[-29.8 -10.0 -63.7  12.2  15.7 -11.2 -25.6 -14.7 -34.2  27.6  10.5  -6.1
 -35.0 -26.4  18.7  -3.5  -2.1 -38.2  -7.5 -35.6  -6.9 -43.3 -34.7 -10.8
   9.1 -13.9  15.8 -43.4 -35.9 -17.4  -4.0  -2.7   2.7  12.0 -33.7 -45.7
  35.8 -19.0] -> <97>
[  1.2 -37.9 -70.4  36.0 -19.3   8.9 -39.0 -10.8 -30.4 -39.1  -4.3 -20.2
 -82.9 -56.5   8.8   4.7 -39.8 -34.3 -55.6 -44.6  19.5 -39.0  -5.8 -46.5
  -4.6   0.6   4.1 -74.1 -51.4  -4.7 -20.5 -41.8 -22.0 -35.4  -9.7 -34.6
  -8.0  15.4] -> <18>
[-34.4  -1.2  20.5 -62.7 -18.0 -40.2  -4.1 -21.1  -2.8 -10.9 -26.3 -20.0
  26.6   9.3 -37.9 -34.0   0.3  -8.0   8.9   1.0 -44.4   2.1 -33.4  -2.5
 -29.5 -27.9 -31.3  27.1   2.8 -28.3 -10.4   2.4 -20.2  -4.5 -25.5  -6.2
 -24.9 -40.5] -> <114>
where: [35.8]  <97>, 37
asked: [-39.0 -10.8]  <18>
where: [-39.8]  <18>, 17
asked: [-29.8 -10.0 -63.7  12.2  15.7 -11.2 -25.6 -14.7 -34.2  27.6  10.5  -6.1
 -35.0 -26.4  18.7  -3.5  -2.1 -38.2  -7.5 -35.6  -6.9 -43.3 -34.7 -10.8
   9.1 -13.9  15.8 -43.4 -35.9 -17.4  -4.0  -2.7   2.7  12.0 -33.7 -45.7
  35.8 -19.0]  <97>

[ 27.6  -4.8 -30.0   3.7  23.7] : <90>
[-54.0  35.7  50.0  22.0 -32.1] : <3>
[ 50.0 -54.0  21.9  35.7 -32.1] : <88>
asked: [-30.0   3.7  23.7]  <90>
asked: [-54.0  35.7  50.0  22.0 -32.1]  <3>
order: [-54.0 -32.1  22.0  35.7  50.0]  <3>
where: [-4.8]  <90>, 2
asked: [ 50.0 -54.0  21.9  35.7]  <88>
asked: [ 22.0 -32.1]  <3>
order: [ 23.7   3.7  27.6 -30.0  -4.8]  <90>

[-40.2 -39.2 -35.9 -38.2 -40.1 -36.7 -36.9] = <160>
[41.7 37.0 65.8 37.0 41.7 41.7 37.0] = <203>
[16.9 31.2 67.0 31.7 28.5 41.4 34.5] = <109>
[-32.8 -32.2 -37.0 -27.9 -27.9 -24.0 -27.9] = <38>
[-32.0 -37.0 -35.9 -39.7 -57.4 -30.7 -33.6] = <174>
[16.9 36.5 67.0 31.7 37.1 41.4 34.5] = <175>
[-40.5 -39.8 -37.5 -40.1 -44.6 -36.3 -37.6] = <205>
[-41.1 -39.6 -36.7 -39.0 -44.5 -35.9 -36.5] = <124>
[-40.0  41.8 -37.3 -40.8 -48.4 -35.7 -37.3] = <115>
[ 3.0 39.0 31.3 30.1 31.3 48.9 31.3] = <43>
[35.4 39.7 47.2 39.1 52.2 35.0 35.1] = <154>
[-39.1 -38.9 -36.0 -37.5 -37.7 -37.1 -36.9] = <152>
asked: [-32.2 -37.0 -27.9]  <38>
howmany <203>: [41.7]  3
howmany <38>: [-27.9]  3
asked: [-32.8 -32.2 -37.0 -27.9 -27.9 -24.0 -27.9]  <38>
asked: [-39.8 -37.5]  <205>
howmany <43>: [31.3]  3

[-35.2 -41.9 -35.0 -41.5 -47.0 -34.2 -43.1 -46.3 -41.9 -39.4 -39.8 -39.4
 -42.2 -37.4 -34.1] -> <50>
[56.5 39.5 59.9 -8.8  8.4 99.3 68.9 85.6 18.1 37.1 85.5 -3.6 47.0  6.0
 78.2] -> <92>
[-37.6 -41.9 -37.2 -41.9 -45.6 -36.4 -42.4 -44.7 -42.1 -40.2 -40.2 -40.6
 -42.3 -39.2 -36.5] -> <47>
[-35.4 -42.9 -35.7 -42.7 -48.4 -34.7 -44.1 -47.5 -43.1 -40.3 -40.4 -40.4
 -43.1 -38.0 -34.3] -> <188>
[-32.8 -42.8 -33.2 -42.7 -48.9 -32.6 -44.0 -47.8 -42.0 -39.0 -39.4 -38.8
 -42.1 -36.3 -31.5] -> <173>
[-41.5 -39.8 -39.9 -40.1 -40.7 -38.7 -39.2 -39.9 -41.2 -40.2 -39.6 -41.7
 -41.6 -41.5 -40.0] -> <159>
[42.7 51.3 46.5 21.3 45.0 64.9 71.7 88.8 38.4 43.9 70.8 18.9 54.5 20.1
 53.0] -> <161>
[50.4 39.8 55.4 -4.5 16.7 87.3 68.5 86.6 23.6 37.6 79.9  1.1 48.7  6.9
 69.6] -> <29>
[ 42.7  51.3  46.5  21.3  45.0  64.9  71.7  88.8 -35.2  43.9  70.8  18.9
  54.5  20.1  53.0] -> <9>
[-26.2 -43.3 -27.7 -40.7 -51.2 -29.3 -47.0 -52.5 -39.8 -36.8 -40.0 -32.9
 -40.9 -29.7 -26.4] -> <24>
[41.8 45.8 44.1 13.3 33.1 66.9 66.2 81.7 29.1 38.3 69.0 10.7 47.6 15.0
 53.4] -> <120>
[-38.1 -41.2 -38.3 -41.2 -44.4 -37.2 -41.8 -43.7 -42.2 -40.3 -40.0 -40.9
 -42.1 -39.3 -37.3] -> <128>
asked: [56.5 39.5 59.9 -8.8  8.4 99.3 68.9 85.6 18.1 37.1 85.5 -3.6 47.0  6.0
 78.2]  <92>
asked: [-39.0 -39.4 -38.8 -42.1 -36.3]  <173>

[ -3.7 -18.9  10.7 -13.3 -20.4 -22.2  -4.8  28.7 -25.0 -69.2 -35.1 -27.5
 -36.6 -10.1  -9.7 -15.2 -73.2   9.8  -0.6 -44.7 -20.4] = <44>
[ 38.2  -3.7 -18.9  10.7 -13.4 -20.4 -22.2  -4.8  28.7  20.8 -44.0 -31.6
  20.8 -11.9 -10.3 -15.6  29.0  30.4  -2.3  15.6  -0.4] = <113>
[-26.1   5.4  -2.0 -37.6  -3.4 -39.0  -0.7  -1.2   2.0 -33.0   8.7  -3.6
   0.6  -8.4 -41.2  -0.7 -22.0 -21.5  -2.2  -1.4 -25.5] = <31>
[ 21.5  -0.3  -8.8   7.3  -5.5  -9.5 -10.5   1.0  17.3  13.6 -27.3 -19.6
  13.0  -5.0  -2.0  -6.6  19.1  14.5   2.1   8.5 -14.7] = <34>
[-37.7 -26.1  -0.7 -39.0  -1.2  -0.7   0.6  -3.4 -21.5 -33.0   8.7   5.4
 -25.5  -1.4  -2.2  -2.0 -41.2  -8.4  -3.6 -22.0   2.0] = <117>
asked: [ -3.7 -18.9  10.7 -13.4 -20.4 -22.2  -4.8  28.7]  <113>
where: [-0.3]  <34>, 2
order: [-41.2 -39.0 -37.7 -33.0 -26.1 -25.5 -22.0 -21.5  -8.4  -3.6  -3.4  -2.2
  -2.0  -1.4  -1.2  -0.7  -0.7   0.6   2.0   5.4   8.7]  <117>
order: [-25.5  -1.4  -2.2  -2.0 -41.2  -8.4  -3.6 -22.0   2.0 -37.7 -26.1  -0.7
 -39.0  -1.2  -0.7   0.6  -3.4 -21.5 -33.0   8.7   5.4]  <117>
asked: [ -2.0  -6.6  19.1  14.5   2.1   8.5 -14.7]  <34>

[ -2.7  14.3  -1.8   8.0  -4.4  -2.8  -2.6  11.8   2.9   3.6  -0.9   7.8
  -2.8  -5.3  -5.4   8.3  -7.1   6.4  -7.3   7.4   2.0   2.3   0.6  -8.7
  -6.2 -10.0  -1.4  13.6   8.6   3.5 -27.0  -3.1  -2.4   5.0  -2.9   4.2
  20.4   2.4] : <25>
[  2.3  22.4   0.0  48.2   9.6  -4.0 -19.5  58.5  27.2   9.0  -3.5   1.1
 -28.8   3.2 -22.6  25.3  -4.6  17.5 -33.1  -9.7   9.3  28.1  -1.2 -20.1
 -11.3 -27.3  -5.9  42.5  19.0  23.5 -82.7  -4.4 -13.1   6.5  -4.2 -10.9
  66.6  22.3] : <17>
[-11.0  18.3  -1.8 -17.2 -21.2  -8.6   7.1  -8.2 -14.5  -0.5   0.3  14.5
  10.1 -13.7  -2.5   8.3 -12.0   1.9   2.4   8.3   3.2 -13.8   2.4  -4.9
  -6.2  -3.0  -1.4   3.9   6.6 -10.7  -8.4  -5.8   6.7   9.7  -2.9  19.3
  -2.7  -7.5] : <52>
[ -9.3  10.3  -0.6 -17.2 -21.2  -7.5   9.5 -21.5 -18.0  -3.2   0.8  11.2
  13.4 -10.9   3.3   1.5  -9.5  -2.5   5.7  24.5   2.0 -17.0   0.6   2.7
  -1.1   3.9  -0.4  -5.7   4.5 -10.7  10.2  -4.4   8.3   6.5  -2.2  16.3
 -10.5  -7.5] : <149>
[-16.0  22.4  -4.3 -27.3 -29.6  -8.6   7.1 -14.8 -18.0   2.2   0.8  28.0
  16.6 -25.0  -2.5   8.3 -19.4   4.1  12.1  41.6   2.0 -20.3   5.9 -12.5
 -13.8  -3.0   0.5   3.9   4.5 -19.3  -8.4  -9.8   9.8  -7.0  -4.8  31.4
 -10.5 -12.4] : <54>
asked: [ -2.7  14.3  -1.8   8.0  -4.4  -2.8  -2.6  11.8   2.9   3.6  -0.9   7.8
  -2.8  -5.3  -5.4   8.3  -7.1   6.4  -7.3   7.4   2.0   2.3   0.6  -8.7
  -6.2 -10.0  -1.4  13.6   8.6   3.5 -27.0  -3.1  -2.4   5.0  -2.9   4.2
  20.4   2.4]  <25>
howmany <52>: [8.3]  2
where: [-7.1]  <25>, 17

[ 37.0  29.5  19.8  59.6  25.1 -11.7  49.2  21.5   2.2   4.2]  <8>
[ -7.8 -11.5 -50.5 -79.4  26.0  19.8 -46.3  -1.6 -11.7  59.5]  <96>
[  4.2  37.0  21.5  19.8  59.6   2.2 -11.7  29.5  25.1  49.3]  <71>
[ 37.1  19.8 -11.7  29.4  59.6  49.3  19.8  29.5  29.5  33.7]  <75>
asked: [ 37.0  29.5  19.8  59.6  25.1 -11.7  49.2  21.5   2.2   4.2]  <8>
order: [  4.2  37.0  29.5  19.8  59.6  25.1 -11.7  49.2  21.5   2.2]  <8>
where: [37.1]  <75>, 1
asked: [-11.7  29.4]  <75>
order: [ 21.5  49.3   4.2  29.5 -11.7   2.2  59.6  19.8  37.0  25.1]  <71>
howmany <75>: [29.5]  2

[ 56.4 -19.3 -41.3  54.6 -38.9  75.8  -0.7 -10.0  -5.7  12.1  40.4  28.1] -> <129>
[-14.2 -18.7 -15.4  37.9 -19.3 -17.7  12.0 -32.4  -7.5 -29.3   8.6   1.0] -> <32>
[  2.0   3.2  16.0 -15.3   5.5  -5.0  -6.3  32.4  18.7  20.4 -14.4  -4.4] -> <5>
[  9.7  -0.4  -8.0 -14.1 -14.5   0.9   5.8  37.5  28.4  22.2  -5.3  -5.6] -> <131>
[ 36.6 -23.3  19.6 -29.5  -2.9 -10.8  11.9  -2.7  27.5  12.3  27.4  55.8] -> <12>
[ 36.6 -23.3  19.6 -29.5  -2.9 -11.2  11.9  -2.7  27.5  12.3  27.4  36.6] -> <46>
[ -8.7  30.5  28.2 -34.0  20.3 -11.1 -19.1   9.5 -13.7  -0.2 -30.5  -2.3] -> <104>
asked: [-5.0 -6.3]  <5>
order: [-29.5 -23.3 -11.2  -2.9  -2.7  11.9  12.3  19.6  27.4  27.5  36.6  36.6]  <46>
howmany <46>: [36.6]  2

[-43.3  80.2 -17.1 -16.0  20.9  20.9 -13.2  13.5 -13.2  -5.0  25.9   9.9
 -37.9  39.5 -35.8  -6.7  26.1 -20.5  41.6  -4.3 -29.0  80.2  43.3 -13.0
   4.1  27.2  -1.8 -22.8  80.2  14.7 -10.1  60.7  -4.6   8.0  -9.5 -24.0
  15.7 -33.2  25.3  -0.4  -2.8  27.1 -34.1  -7.1 -10.2 -12.0  13.6 -31.6
   6.9 -56.9]  <147>
[ 35.8  37.2  15.9  13.2  38.0  15.5  -5.4   7.7  -6.1 -35.6   7.1  -6.8
 -32.3 -28.7  46.3 -46.2 -42.6   8.1   8.0 -25.4  -7.3  -3.1 -17.0 -14.0
 -56.6 -33.5  -3.4 -16.8   8.2 -58.5  -0.7  15.7  23.1   7.1  22.4 -17.0
 -15.6 -44.0  31.0  -3.5  11.7  -8.1 -17.7 -15.1  40.9   4.6  -7.7  11.4
  -2.8  17.5]  <155>
[  8.2   7.8  21.9  27.7 -64.3 -34.5  31.0 -23.6 -36.7  36.5 -20.3  17.0
  50.0   0.1  30.8  -2.6   5.5  15.7 -63.6   5.3  42.0 -13.3   1.6  10.6
  18.2  -2.2 -18.6  28.8 -47.7  19.8 -24.9 -59.1  12.7   7.2 -11.8  48.8
 -27.1  50.9 -37.2  -0.2  -0.7 -51.4   9.0  17.1  14.8   6.6 -18.9  30.5
  28.8  35.2]  <132>
[-35.4  20.1  -3.8   6.6 -41.3  12.9   5.5 -29.9 -16.5  27.6  14.5  22.1
 -22.4   9.5   3.6   0.4  32.8  -0.9 -18.9   2.6   8.1  21.4  -5.3 -28.9
 -23.1  11.6 -35.3 -16.7  16.1  -2.0 -20.4   3.7   1.0  19.2  -5.8   3.7
  -6.8 -10.7  18.2  -9.2  -1.8 -11.6 -18.7  30.1  27.4  28.1  25.0  -0.4
   5.1 -11.6]  <84>
[ -0.6  -6.2 -20.9   3.5 -22.4 -11.6 -28.7  21.1 -28.0   7.5  40.3 -30.5
  29.0 -13.0  33.9 -29.6  -6.8   0.4 -11.0 -39.3  11.5 -15.0 -12.7  15.8
   2.6  16.6 -12.6  16.8 -24.1 -29.4  -7.6 -28.8   6.2   2.6  22.6  19.0
  15.5  20.4 -12.3   2.7  -2.4 -31.6  37.9  18.8  -0.5  -5.2 -20.0  14.9
  33.2  26.7]  <169>
[-38.0 -54.0 -37.5  -3.5 -66.6 -24.0 -27.7  29.9 -15.7  50.0   2.4 -15.0
  24.7 -24.7 -27.1   5.7  49.2 -19.8  -2.8 -47.1   9.8 -22.5 -37.6  -5.1
  21.5  27.3 -14.9  -2.4 -16.2   7.7  19.9 -49.5   7.0  -4.0  16.6  25.8
  16.4  35.9 -20.8 -12.2 -13.8 -13.3  41.1  17.1 -25.5  19.5  -0.2   2.7
  19.1 -44.3]  <69>
[ 53.0 -40.8 -19.9  47.8 -36.7 -20.4 -34.4  14.3 -13.8 -33.1 -37.1  48.0
  38.1  -6.5  10.7 -10.1 -11.0 -26.0   3.6  -2.4  28.6  -0.8  46.4 -31.1
   1.9  -9.7  51.2 -16.8 -88.7   5.1  -7.7 -39.3 -51.8  64.3 -18.7  33.0
  51.0  -2.9 -19.5 -39.8  20.0  33.6 -10.6 -22.3  31.0 -37.4 -76.1  -4.2
  43.3  70.9]  <107>
[-35.4  20.1  -3.8   6.6 -41.3  12.9   5.5 -29.9 -16.5  27.6  14.5  22.1
 -22.4   9.5   3.6   0.4  32.8 -29.9 -18.9   2.6   8.1  21.4  -5.3 -28.9
 -23.1  11.6 -35.3 -16.7  16.1  -2.0 -20.4   3.7   1.0  19.2  -5.8   3.7
  -6.8  22.5  18.2  -9.2  -1.8 -11.6 -18.7  30.1  27.4  28.1  25.0  -0.4
   5.1 -11.6]  <81>
order: [ 26.7  33.2  14.9 -20.0  -5.2  -0.5  18.8  37.9 -31.6  -2.4   2.7 -12.3
  20.4  15.5  19.0  22.6   2.6   6.2 -28.8  -7.6 -29.4 -24.1  16.8 -12.6
  16.6   2.6  15.8 -12.7 -15.0  11.5 -39.3 -11.0   0.4  -6.8 -29.6  33.9
 -13.0  29.0 -30.5  40.3   7.5 -28.0  21.1 -28.7 -11.6 -22.4   3.5 -20.9
  -6.2  -0.6]  <169>
howmany <147>: [-13.2]  2
order: [-41.3 -35.4 -35.3 -29.9 -29.9 -28.9 -23.1 -22.4 -20.4 -18.9 -18.7 -16.7
 -16.5 -11.6 -11.6  -9.2  -6.8  -5.8  -5.3  -3.8  -2.0  -1.8  -0.4   0.4
   1.0   2.6   3.6   3.7   3.7   5.1   5.5   6.6   8.1   9.5  11.6  12.9
  14.5  16.1  18.2  19.2  20.1  21.4  22.1  22.5  25.0  27.4  27.6  28.1
  30.1  32.8]  <81>
order: [ 27.6 -16.5  -9.2  20.1 -22.4  -1.8   3.7 -18.9 -23.1  -5.8   1.0 -35.4
  12.9  14.5 -29.9  -0.9  -0.4  -6.8   0.4  -3.8  19.2 -41.3 -35.3  11.6
  28.1 -20.4  18.2  25.0  32.8   9.5 -11.6  -2.0   6.6   8.1  22.1  16.1
 -28.9  21.4 -10.7 -16.7   5.5   3.7 -11.6   2.6   5.1  30.1   3.6  -5.3
  27.4 -18.7]  <84>

[ 19.9  -4.9 -61.5 -19.4  29.1 -10.4  32.1  18.0  31.0  17.7 -40.4  27.3
  22.1  29.5 -13.2 -31.6  27.1  29.1  54.2  18.6  30.1  20.4 -31.1 -16.3
 -65.1 -17.3 -28.6   7.7  81.3  -5.0 -47.6  -1.4 -43.3  11.1] -> <110>
[ 32.1  27.3  29.8  29.1  19.9  11.1 -43.3  17.7  54.2 -47.6 -65.1 -31.1
   7.7  18.0  22.1  30.1 -17.3  -1.4 -61.5 -13.2 -40.4  31.1 -28.6  -4.9
  18.6  81.3  27.1  -5.0 -10.4  29.1 -16.3  20.4 -19.4  29.5] -> <56>
[ 29.9  29.9 -30.0 -47.1  19.2  10.5 -47.1  29.9  58.8 -50.4  29.9 -33.4
   8.2  19.0  19.9  30.7 -13.0  -1.9 -61.6 -15.2 -29.5  72.8 -28.7  -5.7
  18.4  72.8  30.4  -3.9 -12.7  72.8 -16.3  22.0 -19.0  26.5] -> <121>
asked: [ 32.1  27.3  29.8  29.1  19.9  11.1 -43.3  17.7  54.2 -47.6 -65.1 -31.1
   7.7  18.0  22.1  30.1 -17.3  -1.4 -61.5 -13.2 -40.4  31.1 -28.6  -4.9
  18.6  81.3  27.1  -5.0 -10.4  29.1 -16.3  20.4 -19.4  29.5]  <56>
order: [-19.4  29.5  32.1  27.3  29.8  29.1  19.9  11.1 -43.3  17.7  54.2 -47.6
 -65.1 -31.1   7.7  18.0  22.1  30.1 -17.3  -1.4 -61.5 -13.2 -40.4  31.1
 -28.6  -4.9  18.6  81.3  27.1  -5.0 -10.4  29.1 -16.3  20.4]  <56>
asked: [ 19.9  -4.9 -61.5 -19.4  29.1 -10.4  32.1  18.0  31.0  17.7 -40.4  27.3
  22.1  29.5 -13.2 -31.6  27.1  29.1  54.2  18.6  30.1  20.4 -31.1 -16.3
 -65.1 -17.3 -28.6   7.7  81.3  -5.0 -47.6  -1.4 -43.3  11.1]  <110>
order: [ 11.1 -43.3  -1.4 -47.6  -5.0  81.3   7.7 -28.6 -17.3 -65.1 -16.3 -31.1
  20.4  30.1  18.6  54.2  29.1  27.1 -31.6 -13.2  29.5  22.1  27.3 -40.4
  17.7  31.0  18.0  32.1 -10.4  29.1 -19.4 -61.5  -4.9  19.9]  <110>
howmany <121>: [-47.1]  2
howmany <121>: [29.9]  4

